Some points, one per row:
[-28 -17 -41 -47   9 -26  32  31 -24   4  46  -5  34 -22   8   7 -24 -12
 -25  37  52 -59   5 -24  11  46 -17 -34 -15 -18 105   8]
[ 44  14  70  35 -29   9 -69 -24  26  22   6  53  -8 -45  19 -37  41 -42
  27 -28 -13  37 -54  29  30 -52 -24   6  37 -19 -42 -20]
[  5 -31  12  63  19   7  -1   3  -9 -39 -65 -30 -26  90 -18  43   2  59
  -3 -32 -72  32   7  -5 -42 -48  21  45   8  23 -72  55]
[ 53 -34 -11  73  14 -14 -34 -19  58  13 -38  -6 -32   6   2 -26   9  -3
  75 -61 -59  69 -29  47 -18 -49  15  39  60 -13 -64 -24]
[-47 -21  31  -4  22  63  16 -36 -66 -29 -41 -27 -39  36  -9  93  17  76
 -44  44  -6 -26  42 -48 -27  43  40  -1 -48  24 -16 -14]
[-33   6  14  30  -2  44  45 -43 -18 -38 -64 -49 -54  77 -44  20 -10  89
 -28  -8 -30  70  78 -31 -33  24  63  36 -35   4 -43 -34]
[  1   6 -48  80  20  15 -32 -38  39   4 -19 -33 -15  -4 -36 -27 -51 -20
  48 -23 -40  84 -18 122 -62 -37  34 127  -2   6 -54 -48]
[-43   3  54  20  10 113 -15 -49 -57 -18 -29 -20 -17  16 -15  66  -5  40
 -33  57   0 -28   6 -28 -50  16  35  50 -62  28 -25 -21]
[-57  23 -25  -1   4  50  88 -47 -30 -37 -45 -62 -27  49 -59  14 -50  64
 -44  57  10  24 109 -29 -48  84  71  39 -63  -7  -9 -47]
[-25 -46 -59  48 120  29  -6 -50 -14  36   1 -35  44 -10 -13   6 -52   8
  21  23  -3 -30  -5   2 -53  18  90  88 -36 -37 -12 -52]
[ 25 -58 -22  -3  35 -38 -49  17  -3  53  51  65  19 -42  87 -15  18 -41
  66 -31 -18 -63 -57   7  12 -41 -22 -20  59 -14  12  11]
[ 60 -17 -61   2 -10 -53 -14  20 127  32  32  -5  47 -37 -11 -59 -43 -50
  69 -51 -22  37 -33  73   4 -33 -23   8  63 -44  -5 -23]
[-51  72 -37  -7 -21   7 100   4  -2 -50 -40 -66 -31  67 -72   5 -63  30
 -39  22  -7  63  92  15 -51  30  21  44 -41  26 -12  -6]
[101 -12  34   6 -46 -34 -53 -10 104  26   0  61 -22 -45  12 -65  43 -50
  62 -68 -24  67 -52  36  63 -49 -43 -26  76 -28 -38 -28]
[-21  -1  -6 -66 -33 -37  57  47 -23 -23  11  -7   5  -9   0  -3  12   0
 -49  21  52 -35  33 -56  60  63 -35 -68 -10 -25 111  34]
[-61  70   6 -19 -19  33  47   6 -54 -51 -27 -40 -23  50 -47  63 -40  32
 -53  61   5 -12  43  -4 -54  17  -1  22 -60  66   0  43]
[ -7 -53 -48  21  68 -29  25  25  14   0 -26 -35  -4  37   5  15 -25  26
  26 -29 -46  -7  14  -5 -26 -16  34  17  38 -16 -16  22]
[ 19   0  59   5 -16   2 -44 -12  -2  17  35  28  90 -29  22 -15   5 -31
   1  13  28 -36 -46 -10  16 -29 -21  -5  -7 -44  -8  15]
[-41  11 -35  12  32  26 -24 -13 -36  11  27 -13 -16 -12  -7  27 -35 -18
   8  45   8 -25 -12  49 -54  -1   9  51 -20  57   6 -17]
[-13 -24  17   0  11  -7 -13  16 -36 -18 -35   2 -64  29  14  44  49  28
  -3 -21 -36   1   9 -18   0 -15  -3 -20  38  62 -23  28]
[ -7 -50 -42  52  74  -8  35 -28  19  -3 -40 -51   8  48 -15   9 -36  58
  20 -23 -38  11  27 -22 -34   1  88  47  -3 -45 -32 -19]
[  2  19  13  44  -5   7 -50   5 -19  -9 -25   2 -55   6  -4  14  16 -11
  17 -23 -48  43 -28  61 -29 -53 -10  30  51  83 -53  11]
[-52   7 -23 -32   7  -4  45  42 -56 -39 -23 -32 -39  43 -23  77 -18  33
 -41  35  -8 -24  48 -23 -28  23  -4 -15 -18  71  25  49]
[-41  13  19 -29 -23 -11  70  43 -44 -60 -56 -43 -58  96 -33  60   1  71
 -56  -3 -29  19  84 -45 -13  11  -8 -34 -12  49  -9  70]
[ 91 -11   6 -15 -51 -58  -1  23 127   5   0   7  18 -22  -2 -66   2 -35
  38 -68 -17  49 -25  -7  75 -32 -40 -37  55 -57  -1   7]
[-25  -6   9 -33   0 -25  -1  58 -51 -21   5   8 -31   7  20  54  14  -2
 -24  16 -10 -46  -5 -16  -4 -14 -31 -37   7  63  31  92]
[ 16 -42  92  30  14   7 -32 -12 -37  -9 -37  25 -39  19  48  36  91  28
  -4 -20 -37 -19 -19 -52  14 -37   1 -29  16  -4 -40  32]
[-25 -25   6  57  56  69 -33 -48 -41   0 -33 -14 -46  15   4  44  15  34
   4   4 -30   3  -5  -2 -43 -11  55  60 -19  34 -46 -37]
[-41 120 -14 -17 -26   3 -11  13 -27 -22  23 -14 -25  -6 -32   6 -32 -22
 -20  37  17   9  -1  52 -34  -5 -19  15 -24  76  15   5]
[-35   1  23 -48 -18   9  60  -2 -49 -32 -15 -23   9   9  -9  33  13  38
 -66  64  51 -36  46 -68  31  79  -6 -50 -45 -32  48  22]
[-54  37   7 -10 -15  84  71 -52 -38 -35 -30 -49   5  23 -50  19 -45  43
 -50  82  39  -2  63 -34 -48  77  40  37 -85  -1   3 -34]
[ 48 -47 -25 -22  -9 -59 -28  69  30  26  64  62  46 -43  51 -36   2 -48
  51 -41 -15 -52 -52   7  39 -42 -47 -44  55 -26  34  53]
[ 31 -29 -25 -11  15   8 -38 -53  12  77  73  32 127 -65  28 -41  -4 -41
   5  22  64 -48 -43 -20  25   7   1  -8 -29 -66  15 -61]
[ 55 -21 -46 -23 -17 -58 -38  50  65  33  66  50  18 -49  22 -50 -11 -63
  65 -47 -16 -13 -52  74  25 -42 -51 -29  94  -8  14   5]
[-13  20 -15 -13 -30 -38  48 103   5 -56 -49 -40 -36  89 -38  12 -25  29
 -23 -31 -52  50  36   2 -22 -30 -20  -8  25  42 -29 106]
[ 54 -41  -4 -15 -12 -40 -23 -13  46  45  10  36 -23 -33  49 -45  54 -23
  42 -50  -3   1 -25 -18  86  -1 -15 -44  71 -41   9 -35]
[-48  73  25 -52 -43   8  94  16 -51 -62 -38 -41 -25  49 -45  38 -13  45
 -79  58  21   4  88 -50  -4  63 -20 -43 -48  14  22  43]
[-24  39  59  23  -6  39   5  -3 -44 -55 -48 -26 -14  51 -31  74  -4  47
 -44  15 -41  20  11 -13 -35 -33   6  18 -39  36 -53  69]
[-34 -18  71  -2  14  67  -9 -42 -66 -22 -37  -7 -46  17  12  79  62  50
 -36  38  -7 -26  14 -47 -11  16  20 -12 -39  35 -21 -12]
[ 55 -30 -37 -38 -23 -51 -39  22  50  48 115  73  89 -64  32 -54  -8 -67
  40 -34  24 -43 -58  40  49 -29 -53 -39  34 -38  43  -8]
[ -4  -3 -47  12  21  22 -23 -59  25  67  33 -13   1 -43 -18 -37 -30 -26
  26  12  45  17  -9  41 -17  37  37  43 -17 -25   9 -78]
[  3 -35 -53  19  47 -27 -25  41   0  12  19   0  17  -5  18  14 -32 -25
  54 -16 -40 -34 -32  53 -43 -43  -7  33  35  29 -13  38]
[  0 -45 -48  51  98  36 -41 -66   0  83  32  -6  61 -43  10 -18 -32 -23
  41  13  12 -33 -34   9 -37   9  66  66 -31 -45 -14 -71]
[ 27 -18 105   7 -20  41 -52 -67 -16  44   3  60 -24 -50  39 -32 109 -23
  11 -15  22   1 -34 -29  56  -4  -6 -20 -19 -21 -16 -59]
[-38 -14 -25  56  46  80  27 -63 -19 -21 -47 -55 -16  40 -42  21 -45  61
 -15  20 -22  25  45 -14 -64  21 109 108 -57 -10 -41 -51]
[ 15 -41  56  17  21  64 -38 -72 -25  49  -7  33  17 -38  56 -12  88   5
  -3   7  16 -37 -25 -52  30  18  37  -9 -34 -52 -21 -61]
[ 10   0 -62 -33 -19 -57   4  89  47   6  60   8  46 -27  -9 -35 -45 -48
  23 -19   4 -15 -23  56   2 -14 -43 -21  37  -7  56  31]
[ 63 -40  68  32  -8 -17 -63 -14   2  24 -13  73 -35 -29  68 -25  95 -25
  53 -54 -39  -6 -54   0  32 -56 -25 -26  79 -15 -48   4]
[-41  98 -14 -14 -35 -10  68  49  -8 -61 -44 -54 -40  74 -66  11 -49  26
 -43   4 -24  68  61  29 -42  -6  -9  17 -23  56 -17  38]
[ 40 -10  29  65   7   9 -29 -16  24  -7 -11  10  87 -15   0 -15  -1 -11
  13 -19 -34   0 -39  20  -7 -53  13  37  -8 -44 -52  18]
[-30  53 -41 -41 -31 -26  96  32  23 -33   5 -48  50  13 -50 -21 -62  -5
 -41  42  62   3  53 -28  -3  53 -10 -18 -29 -43  66   8]
Then 10 other points, each followed by its number:
[-39   3   0 -52 -14   2  43  10 -50 -23  10 -11  14  -6  -6  28  -2  13
 -54  63  61 -49  26 -42  16  71 -17 -44 -41  -3  71  19] 0
[ 41 -40  -3  38  10 -35 -53  47   5   1 -20  30 -23  -1  38   0  29 -25
  60 -50 -68  -2 -45  30 -15 -72 -27   1 106  26 -54  68] 1
[-17  61  47 -60 -54 -12  17   8 -32 -27   5  12 -35 -16 -14 -10  36 -13
 -47  18  50   6  29 -32  55  46 -45 -58 -20  35  58  10] 2
[ -5 -34  93  41  24  76 -44 -58 -42  19 -21  27 -11 -16  39  26  74  20
  -6   9  -6 -37 -27 -43  -9 -12  34  11 -32 -19 -37 -34] 3
[ 41  12 -16  26 -24   2 -13 -59 114  43  -5 -11 -11 -32 -23 -62 -11 -25
  40 -33  13 105  -5  12  18  10  22  22   1 -51 -20 -77] 4
[ 12  46 -12 -64 -59 -41  34  49  25 -11  43   9  27 -31 -19 -43  -9 -36
 -34   2  76  -9   4 -21  76  38 -56 -60  -2 -24  92   0] 5
[  5 -23  19 -33 -18 -45  -4  82 -24 -23 -18  15 -52  13  25  16  57  -1
  -8 -36 -31 -15  -5 -25  33 -21 -39 -53  67  46  12  85] 6
[ 36 -44  47 -45 -23 -21 -42 -36 -13  45  47  90  11 -59  93 -38 107 -38
  -1 -20  46 -52 -44 -43 122   3 -37 -61   2 -44  44 -33] 7
[ -6   7 -58  -4  13   0 -35 -39  20  65  97   7  44 -57  -8 -39 -46 -52
  31  24  58 -15 -36  78 -20   7  -3  29 -16 -21  37 -63] 8
[  7 -28  16  43  26  80 -20 -86   1  48 -16 -12  19 -31   5 -24  16   8
   8  13  17   4  -1 -40  -4  41  88  35 -46 -56 -27 -81] 9
Which of these numbered points is nearest to each point below, ignoring the 2 directions in which the first points spread most? Its number follows each.
[-29 -11   2 -26   4  11  -5 -15 -39   8  38   9  42 -24  14  20  -8 -10
 -24  58  64 -63 -12 -13  -7  30  -5  -6 -43  -6  46   0] > 0
[ 33  -3  21 -18 -20 -16 -64 -23   3  51  58  94 -23 -60  42 -40  51 -54
  33 -24  13  -7 -55  47  45 -29 -40 -26  35  13   3 -38] > 2
[-40 -16   1  -6  25  34 -14 -25 -52   7  19   2  11 -11  12  45  -7   4
 -16  64  38 -61  -7 -14 -29  30  14  10 -41   9  26  -9] > 0
[ 30 -26  64 -29 -25  12 -13 -54  -9  21   1  29  17 -36  40 -26  94  -5
 -26   5  47 -26  -4 -70 104  50  -6 -49 -26 -61  22 -46] > 7
[ 15 -35 -10  42  22 -23 -21  44   1 -23 -44 -11 -34  47   7  25  11  12
  25 -44 -75  15 -16  19 -34 -59  -6  20  68  44 -57  77] > 1
[ 26 -35  21  42  24  55 -43 -82   7  77  -7  17  -2 -43  22 -36  46  -5
  30 -12  14  11 -23 -25  14  17  57  17 -26 -52 -27 -81] > 9
[-25 -45 -26  -9  67  10 -12 -27 -36  37  35   4  36 -25  44  22  -5  -3
  -4  38  32 -67 -18 -31  -6  38  26  -3 -26 -29  33 -27] > 0
[-18 -18 -26 -41  -4 -29   4  34 -22   9  68  20  53 -31  18   0 -19 -26
 -11  27  42 -65 -17   2   9  13 -30 -29 -12 -10  81  27] > 0
[ 51 -52  47  50   8 -17 -55 -13   5  18 -27  43 -39  -9  60 -12  87  -8
  51 -57 -51  -2 -45  -4  23 -54  -8 -19  86  -8 -55   9] > 6
[-14  60 -22 -62 -52 -43  59 104   6 -37  15 -14  11   4 -31 -18 -26 -20
 -42  11  32  -3  23 -15  27  17 -51 -51  -2   5  72  58] > 5
[  7  12  33 -49 -36 -28 -28  18 -18   8  46  58 -32 -38  29 -21  55 -40
  -9 -11  26 -19 -29   2  59  -6 -54 -54  18  42  50  11] > 2
[ 19  16  -2  24 -30 -17  23  -4  75 -22 -48 -34 -40  39 -42 -35 -18   9
  15 -48 -38 127  26  24  -7 -18   4  25  24 -11 -43 -16] > 4
[ 78 -13  52  34 -30  -6 -67 -39  57  43  -3  63 -26 -47  21 -53  53 -43
  62 -53 -22  51 -56  45  37 -51 -25  -3  51 -21 -49 -39] > 2
[ 90 -15  65  19 -35 -17 -71 -19  47  33  16 100  -2 -55  36 -53  49 -55
  46 -53 -15  24 -69  41  41 -59 -43 -18  59 -27 -40 -18] > 2
[ 66 -17  25   5 -25  18 -34 -75  47  72   9  28  26 -54  15 -58  42 -29
  22 -16  45  22 -21 -40  71  27  12 -17 -19 -65  -2 -80] > 9
[ 62  13  -7 -49 -61 -53  -9  38  90  12  54  55  50 -50   4 -65   3 -58
   5 -36  36   4 -33   2  95 -13 -66 -55  25 -33  49  -7] > 5
[-40 -19  57 -13  18  45   1 -25 -72 -27 -30  -9 -33  20  13 102  47  50
 -42  44  -1 -41  12 -52 -14  20  15 -20 -39  30  -9  11] > 3
[ 70 -31 102   5 -24  -1 -67 -50  14  59  30 108  16 -60  60 -49  82 -46
  31 -35   7 -18 -63  -8  70 -37 -29 -33   6 -46 -24 -39] > 3
[ 30 -39  -1  17   6 -39 -37  69  -6 -12 -22  25 -31  15  36  15  24 -13
  45 -45 -63 -18 -35   9 -13 -66 -29 -14  94  35 -40 102] > 1
[ -9 -17  38 -54 -27 -13  22  -8 -35 -11   4  10  -8 -15  25  -1  73   7
 -46  19  52 -41  19 -71  83  70 -24 -68 -21 -31  75   5] > 7
[ 79 -29 -14  23 -18 -45 -51  46  58   1  -6  39  -4 -22  21 -37  11 -43
  74 -68 -61  31 -56  79  -3 -74 -43   0 110  11 -49  42] > 1
[ 95 -15 -19  -7 -35 -32 -60 -22  90  60  85  93  75 -73  24 -68  -3 -74
  53 -42  11  -5 -69  69  43 -45 -49 -23  33 -41  -8 -43] > 5
[  0   2 -36   7  10  11 -56 -43   1  76 102  31  26 -60  10 -34 -22 -55
  46   8  36 -16 -49  76 -19 -14  -9  26  -4  -7  13 -58] > 8
[  6  46 -25  53 -15   0 -20  17  26 -32 -35 -29 -16  28 -40  -2 -36  -9
   7 -21 -55  94  -6  79 -54 -53  -4  79  12  41 -59  23] > 1
[  7 -34 -10  -4  31  10 -55 -47 -22  88  85  50  42 -59  62 -21  14 -41
  24  13  43 -56 -52   9   8  -4  -6  -4 -14 -26  19 -49] > 0
[ 63 -62   0  -5  17 -24 -51 -48  21 114  38  68  29 -61 106 -49  66 -39
  51 -39  11 -44 -55 -35  79 -11  -7 -38  26 -68   0 -56] > 7
[-35  11  -3 -48 -27 -10 102  -7 -26 -36 -20 -45  11  22 -31   8 -18  38
 -63  57  56 -20  87 -71  26 108   4 -43 -40 -50  63   0] > 9
[-25  55 -42 -54 -39 -23  67  11  12 -16  23 -29  29 -16 -40 -29 -44 -19
 -41  44  94  -4  41 -18  14  83 -21 -30 -31 -31 103 -23] > 5
[  4  18 -58 -27 -18 -13 -16 -27  41  50 100   9  64 -61 -16 -54 -43 -55
  15  23  89 -12 -25  38  10  30 -17  -5 -13 -37  67 -60] > 8
[-49  23 -44 -23   7  20  20 -27 -27   6  45 -28  41 -21 -30  -1 -57 -13
 -26  90  81 -32  10  14 -38  61  14  31 -56  -6  56 -38] > 8
[ -8  12  37 -52 -48 -48  59  98 -14 -48 -32 -12 -45  45 -10   1  31  18
 -40 -28 -17  11  44 -54  57   5 -44 -67  22   8  25  96] > 6
[ 17 -58 -14  59  87  24 -57 -49 -16  74  19  27  41 -37  73  -3  10 -18
  56  -9 -14 -54 -52  -6 -22 -31  34  35  -7 -41 -33 -37] > 0
[ 20  63 -25   8 -46 -30  28  15 127 -21 -24 -34  16  10 -51 -53 -49 -20
  14 -34 -19 116  11  47 -17 -22 -15  32  10 -33 -26  -9] > 4
[ -1 -28 -30   1   9  -2  39 -51  34  26 -10 -38  37 -12 -12 -33 -14  23
  -6  12  34   7  40 -55  28  88  61  -7 -26 -77  23 -61] > 9
[-10 -52   2  44  86  41 -45 -51 -33  52  10  18  22 -26  51  21  17  -1
  24  13  -3 -55 -35 -22 -25 -11  47  29 -23 -25 -23 -38] > 0
[-33 -26  41 -15   2  10  43  -5 -49 -43 -58 -33 -55  80  -8  75  36  98
 -45  -1 -27  -5  66 -63   2  21  23 -33 -16   7 -19  30] > 6
[ 21 -36   7  35  22  -6 -38 -15   0  17 -28  15 -53   6  24  -4  47   3
  48 -44 -44  23 -22  20  -3 -35  10   4  65  20 -45 -13] > 6
[ 39 -41  50  53   9 -17 -58   2 -11   1 -30  42 -42  -1  51   4  69 -11
  44 -49 -58   1 -46   5   0 -63 -17 -11  89  13 -56  37] > 6
[-11 -12  48 -13 -14  45  29 -58 -27  -9 -35 -20 -23   0  -7   0  51  55
 -37  18  25  10  56 -73  35  88  42 -30 -43 -46   5 -50] > 9
[ 21   1  12 -52 -51 -61  31  97  37 -26  -7   2 -30   8  -4 -34  23 -14
 -13 -45  -7  19  12 -30  86  -3 -51 -65  55 -11  42  59] > 6
[-53  86   6 -33 -33  39  61 -27 -34 -37  -7 -38  19   7 -48   6 -48  12
 -57  83  80  -9  43 -18 -33  76   3   9 -73  -1  33 -14] > 5
[-26  40  20 -58 -43 -22  46  35 -32 -34  -9  -4 -48   8 -15   6  28   7
 -49   8  26   1  47 -38  45  49 -38 -59  -7  36  57  21] > 2
[-11 -19 -54  -3  41   9 -32 -40  -1  69  96   5  79 -53   5 -21 -42 -41
  22  43  50 -48 -35  37 -28  10  13  31 -32 -34  37 -55] > 8
[ 17   3  92 -22 -35 -12 -37 -11 -14   2  -8  48 -57 -23  23 -21  97 -19
   1 -29  -4  24 -20 -10  61 -18 -35 -44  28  38  -6  -6] > 2
[-22  96 -23 -20 -49 -26  53  41  35 -42 -29 -41 -40  39 -58 -25 -40   1
 -26 -15  -9 101  56  30  -9   7 -19  -2   0  30  -3   9] > 4
[-17  65  13  17 -21  30 -36 -19  -9  -6 -17  -4 -57  -6 -26  -8   4 -20
   2  -8 -16  78 -12  70 -24 -22  -3  36   4  74 -33 -29] > 2
Now 10 new points, numbered from 0 again:
[ 22 -59  -5  84  77   1 -37 -31  -5  14 -36   2 -29  15  38  14  32  21
  53 -42 -55  -3 -27  -7 -23 -41  40  28  36 -12 -58  -8] 0
[-36  80 -22 -54 -46 -33  77 100 -15 -50  -5 -30  -1  28 -43   1 -39  -4
 -52  23  23  -2  45 -12   0  23 -39 -39 -20  17  53  72] 1
[ 23 -50 -43   2  30 -46  14  50  33   2 -14 -15 -13  19  19  -7  -5   7
  41 -46 -42  -4  -5  -2  10 -21  -2 -14  78 -21  -6  29] 2
[-47   5   8 -19   3  38  41 -27 -51 -27 -40 -36 -51  38 -27  46   7  65
 -45  35   3   4  77 -43 -15  73  33 -14 -39  28   4 -25] 3
[-55  63 -29 -46 -26   2 115  10 -29 -46 -14 -55  -3  28 -55   9 -53  24
 -62  66  55  -6  92 -31 -18  90  -2 -16 -50  -6  53  -2] 4
[ 17 -33  14 -49 -25 -50 -22  60 -12  10  49  69   0 -38  60 -18  39 -37
   7 -25  10 -54 -36 -21  66 -18 -55 -62  34   5  61  53] 5
[ 27 -59  14 -20   7 -46 -29  41 -12  15   2  47 -18 -14  94  -6  72 -13
  26 -45 -29 -47 -34 -38  59 -32 -30 -55  78 -18  13  50] 6
[-36 -36 -31 -26  43   1  15  -6 -38  11  25 -11  39 -13  18  28 -20   6
 -22  53  44 -66   3 -33 -11  56  15 -15 -30 -20  61  -6] 7
[  1  15  25  62   2 115 -32 -85  -2  29 -14 -11   0 -33 -21 -28  -1 -10
   7  19  14  41  -8 -12 -30  11  61  73 -51 -29 -30 -79] 8
[-63  44  28  -7 -11  81  37 -42 -60 -40 -38 -44 -31  38 -45  58 -25  57
 -55  69  11  -3  56 -28 -49  49  36  30 -72  50 -11 -20] 9
Which of these numbered points is nearest to each point below, ignoring the 2 directions in which the first points spread most? Its number follows each.
[-34  32  38 -53 -42  -4  79  11 -45 -51 -38 -32 -46  41 -28  25  27  53
 -67  27  16   8  92 -63  30  74 -21 -53 -33   9  33  18] > 3
[-13 -27 -15  16  11 -21  82   7  14 -40 -57 -60 -17 120 -33  17 -26  79
 -13 -32 -48  38  65 -36 -24  -6  41  14   0 -29 -32  27] > 2
[-24  99 -37 -34 -42 -30  26  88   8 -30  19 -19   4   2 -42 -12 -49 -29
 -24  12  18  14   8  53 -19  -6 -39 -15  -8  36  29  41] > 1
[ -3  48 -30 -53 -45 -49  15 106  18 -16  37  11  -4 -20 -17 -30 -22 -39
 -14  -8  23  -3  -8  30  22  -4 -57 -39  21  25  63  39] > 1
[-10 -27  52   6   6  57   4 -66 -31   6 -35  -8 -30  -4   8   5  59  50
 -24  11  11   3  36 -61  17  65  56 -12 -41 -33 -13 -56] > 3
[ 27 -52  75   3   5 -19 -45   2 -27  13 -10  59 -30 -15  98   7  95  -6
  22 -34 -29 -42 -41 -43  50 -40 -20 -47  45 -16 -18  36] > 6
[-43  17 -44  39  33  29  12  -8 -25 -31 -31 -51 -20  48 -44  40 -59  16
  -4  22 -34  18  22  59 -81 -20  32 112 -29  66 -35  -5] > 1
[ 16 -37 -11  48  20 -23  14  24  23 -30 -53 -35 -21  76 -12   9  -9  36
  25 -52 -71  41   7   4 -31 -46  15  29  41  -1 -54  56] > 2
[-13  47 -48  26 -16 -12  11  18  44 -30 -29 -41 -22  24 -53 -18 -54  -8
  13 -24 -36 102  13 117 -49 -29   1  66   9  34 -36  -5] > 1
[ 27 -61  -3 109  88  15 -48 -35  -8  24 -30   6   4   1  44  15   8   4
  61 -36 -56 -18 -41   0 -40 -52  37  56  20 -19 -64  -7] > 0
[-34 -11  14 -50 -17  -7  61   8 -47 -31 -20 -16 -27  16  -1  35  33  42
 -52  30  26 -32  57 -66  38  78 -12 -56 -21 -12  56  17] > 3
[-48  63 -12 -42 -21   7  25  13 -47 -24  19 -18 -15  -5 -26  22 -27  -6
 -40  69  49 -25  18  13 -24  37 -19 -11 -42  53  52  13] > 9
[ 44 -55   9 104  54   3 -62 -21  -2  23 -22  23  -7  -8  55   1  32 -11
  71 -42 -58 -16 -52  12 -24 -63   8  29  51 -12 -67   3] > 0
[-48 114  32 -42 -50  30  88 -21 -36 -53 -40 -40 -38  26 -56   7 -17  35
 -69  51  35  40 100 -40  -6  73  -6 -22 -62  20  15 -18] > 8
[  9 -49  86  -4   5 -14 -31   5 -39  -3 -21  42 -34   1  73  31  99  15
  -5 -20 -28 -39 -21 -58  41 -27 -16 -49  25  -7 -14  49] > 6
[-57  46 -34 -45 -17   0 109  17 -31 -43 -11 -50   4  24 -50  14 -55  22
 -59  79  49 -18  81 -26 -25  84  -3  -9 -51  -5  57   4] > 4
[ -6  12 -12 -15 -32 -44  59  99  29 -51 -45 -42 -28  80 -37  -3 -19  23
 -18 -39 -44  61  41  -8 -11 -22 -22 -19  31  13 -19  88] > 2
[-13  -7 -46   5  20  18  15 -52  22  33   2 -29  -2 -22 -20 -27 -28   0
   9  13  37  22  26  -8 -12  69  62  30 -22 -37  17 -74] > 4
[-29  32 -50 -48 -20 -21  52   7   4  -2  34 -26  15 -23 -32 -23 -45 -18
 -28  41  80  -8  28  -2   3  87 -10 -22 -20 -21  97 -32] > 4
[-11 -39  11  15  48  19 -49 -27 -40  31   2  29 -35 -19  53  33  45  -3
  23  -4 -12 -38 -30   5 -12 -19   6  -2  14  35 -16 -16] > 5
[-48  59 -44 -31 -23  -4 114   3  -5 -41 -24 -58 -24  39 -60  -4 -54  20
 -45  40  32  33  96 -15 -23  79  13  -1 -36  -1  37 -23] > 4
[ 82 -38 -12  13 -18 -51 -39  24  80  24  -5  32 -23 -24  26 -48  29 -36
  79 -73 -47  35 -43  33  30 -53 -33 -23 127 -21 -35   4] > 2
[-20 -29 -17 -31  14  -6  28 -19 -22  14   1  -8 -21  -7  13   6  16  23
 -19  16  33 -30  29 -43  28  74  16 -33  -8 -20  51 -30] > 3
[-38  -3  54   0   8  42 -15 -18 -71 -29 -29 -10 -45  24   1 113  33  36
 -36  41 -15 -28   6 -31 -27 -11   7  -7 -29  75 -19  21] > 5
[-26 -45 -15  41  64  18   5 -13 -36 -20 -51 -35 -39  61  -5  66   1  70
  -3  -7 -47  -7  20 -17 -40  -9  56  26  -3  27 -41   1] > 0
[-52  58 -38 -38 -25 -17 108  64 -19 -52 -26 -54 -17  52 -57  19 -56  23
 -48  34   5  13  74  -8 -32  36 -10  -8 -25  30  29  38] > 1
[-12 -19 -67   5  35 -19  56 -23  60  16   6 -52  46  -3 -33 -26 -62   1
  11   8  18  15  32  -7 -24  46  48  31 -12 -60  24 -42] > 4
[-41  29 -51   4  15  27  36 -39   2  -2 -11 -51 -16   3 -50 -12 -57  10
 -13  37  23  37  52  23 -45  63  54  66 -38  -3   9 -57] > 4
[-39  21 -52 -43  -3 -10  57  -2  -9  -4  24 -33  13 -14 -30 -10 -46  -8
 -34  54  75 -14  39 -11  -7  94   3 -17 -29 -19  86 -32] > 4
[  0 -50 -11  53  65   4 -42  -4 -29   7 -25   8 -35  14  36  42  18   8
  38 -25 -51 -21 -27  13 -34 -43  18  34  42  31 -47  10] > 0
[-11 -29 -64  17  46 -13  46 -35  45  16   0 -54  80   0 -27 -25 -62   9
   7  13  13   1  27 -18 -25  35  80  41 -20 -70  18 -42] > 4
[-26  64 -33 -21 -33  15  48 -50  35  -3  -1 -40   8 -18 -52 -42 -46 -10
 -23  42  80  50  53 -22  -1 107  24  10 -46 -44  42 -71] > 4
[-37 -27 -45  -3  59  17  -6 -26 -30  26  39 -11  48 -27   3  17 -39  -9
  -2  56  37 -56  -7   4 -36  33  25  29 -36  -7  41 -29] > 7
[ 31 -27 -29 -51 -26 -71  13 122  39  -3  36  18  16 -21  21 -34  -4 -35
  11 -40  -1 -28 -17 -19  66 -17 -53 -60  58 -27  70  63] > 2
[-43 -19  30 -27  10  21  17   3 -66 -25 -16  -7  -2  20  11  91  10  35
 -46  58  15 -58  16 -51 -16  25  -2 -27 -39  13  24  43] > 5
[-38  -7  -3 -48  -7 -12  23  37 -51 -21  11   1  -6   3   9  45   6   7
 -41  46  29 -57  14 -34   5  31 -24 -41 -22  24  70  52] > 5
[-53  -7  25 -25  10  31  27  -3 -76 -40 -34 -24 -34  37 -13 123  10  57
 -52  55  -4 -38  35 -45 -26  27   6 -18 -43  56   0  37] > 5
[  8   6  74 -34 -46   0  32 -33 -11 -16 -25  -5 -28   5   3 -20  73  23
 -40  -4  28  19  49 -77  84  66 -10 -56 -25 -46  25 -20] > 3
[ -3 -61 -34  47 113  15 -35 -49 -12  69  21   6  82 -35  47  -2 -18 -11
  36   6  -2 -59 -36 -13 -28  -7  56  37 -21 -53 -12 -42] > 7
[ 15  28  -2 -55 -47 -38  -3  49   7  -2  70  46  38 -39   3 -34  -3 -48
 -13  -7  44 -30 -26  27  39  -4 -63 -46  -4  10  61  27] > 9
[-51  34  33 -19 -22  41  81 -28 -48 -54 -60 -51 -55  71 -50  39  -8  96
 -61  27 -10  34 122 -49 -24  51  30  -8 -52  22 -19 -12] > 3
[ -9 -52   9  68  86  43 -44 -44 -38  20 -21   2  -9   4  41  48  16  21
  24   4 -31 -42 -26 -16 -36 -24  53  40 -10  -8 -44 -23] > 5
[-43  -2  20 -35   0   5  15  13 -64 -25  -2  -3 -13  11   5  78   6  22
 -41  57  18 -55  12 -34 -15  18 -13 -27 -34  40  35  51] > 5
[-38   0   7 -16 -12  -8 125  13 -21 -62 -54 -66   8 121 -44  34 -40  88
 -53  13 -18   3  89 -55 -25  13  17  -4 -41 -31 -11  69] > 2
[-65  44 -38  -6   6  37  80 -23 -33 -41 -26 -62   0  47 -62  30 -72  34
 -44  75  18   1  74  -6 -64  54  40  58 -64  16   6 -16] > 4
[ -8 -37  65  -5  15   0 -13   7 -54 -21 -23  16 -23  17  45  63  66  30
 -24   7 -21 -45  -6 -62  21 -19  -7 -40   3  -5  -5  63] > 6
